In the rows, 128 means zero.
Rotation paths and how fast each direction turns (degrees a step)
Each turn is a multiple of 5 degrees from 10 to 175, or 0.
Each row of a path follows its step; steps can be skipped.

step 3: [126 138 128 123 145 122 112 136 140 122 139 126 137 121 133 121 126 135
 144 139 123 133 130 123 121 125 129 128 137 121 144 133 131 121 125 142
 113 135 131 121 124 116 112 134 132 133 128 135 130 124 131 136 124 130
 130 135 123 142 141 143 134 129 136 119 124 128]
step 13: [130 126 116 125 125 132 106 115 117 125 130 118 141 130 125 126 122 140
 134 128 129 131 140 129 129 127 123 113 136 125 137 122 130 114 141 122
 115 139 115 137 140 120 115 125 122 133 117 124 137 136 139 132 123 133
 127 124 134 130 133 122 121 125 120 123 118 118]
step 16: [124 117 125 120 135 128 124 132 124 128 119 148 125 126 135 138 117 123
 128 136 118 128 131 127 135 144 133 136 128 131 127 142 122 109 135 117
 146 138 125 130 117 116 128 133 115 121 129 134 121 121 136 130 134 125
 129 134 117 128 124 138 125 120 130 134 139 113]
step 20: [141 119 124 127 143 115 119 124 116 137 122 123 132 133 128 117 124 122
 115 133 130 134 139 129 127 127 132 122 133 132 143 123 122 116 125 130
 130 130 118 117 140 125 117 119 128 137 123 127 122 138 131 107 116 131
 118 116 123 120 132 120 132 134 117 138 124 120]
step 23: [126 129 119 121 125 127 125 124 125 120 131 125 131 119 142 135 121 147
 142 132 114 124 123 125 140 140 140 130 145 125 124 143 120 112 135 127
 147 138 129 133 130 137 121 119 116 127 128 134 124 129 124 135 126 144
 131 118 126 136 130 122 128 129 135 124 124 127]
step 26: [133 137 133 124 140 114 113 136 124 132 129 138 117 127 112 126 124 122
 124 133 122 128 115 129 122 143 127 128 118 124 134 135 112 130 130 122
 115 122 118 129 114 119 117 126 123 139 128 138 130 142 133 132 125 141
 138 134 125 130 119 131 133 128 127 147 129 126]
step 31: [129 131 124 130 126 124 110 132 114 132 122 110 117 124 127 126 122 143
 128 129 120 124 139 131 136 116 133 129 141 133 133 124 121 118 128 128
 140 143 136 139 131 119 133 120 141 132 112 120 121 133 125 125 122 126
 117 116 126 122 145 128 125 127 123 140 121 129]
Directions:
[130 125 130 127 129 130 128 131 130 124 130 128 129 132 126 128 126 126
 127 129 128 129 129 129 125 125 125 128 129 129 130 131 128 129 126 127
 131 127 131 127 129 131 123 125 130 129 132 129 130 130 125 130 127 130
 126 129 126 129 126 127 130 127 132 128 126 130] => 120
[128 128 132 124 125 126 132 127 129 132 127 132 128 131 127 128 131 126
 126 128 126 130 127 130 127 129 125 129 126 124 130 129 129 128 127 126
 132 128 128 128 129 125 129 124 130 130 128 128 127 128 129 127 129 123
 128 128 131 128 129 129 127 129 129 133 130 127] => 35
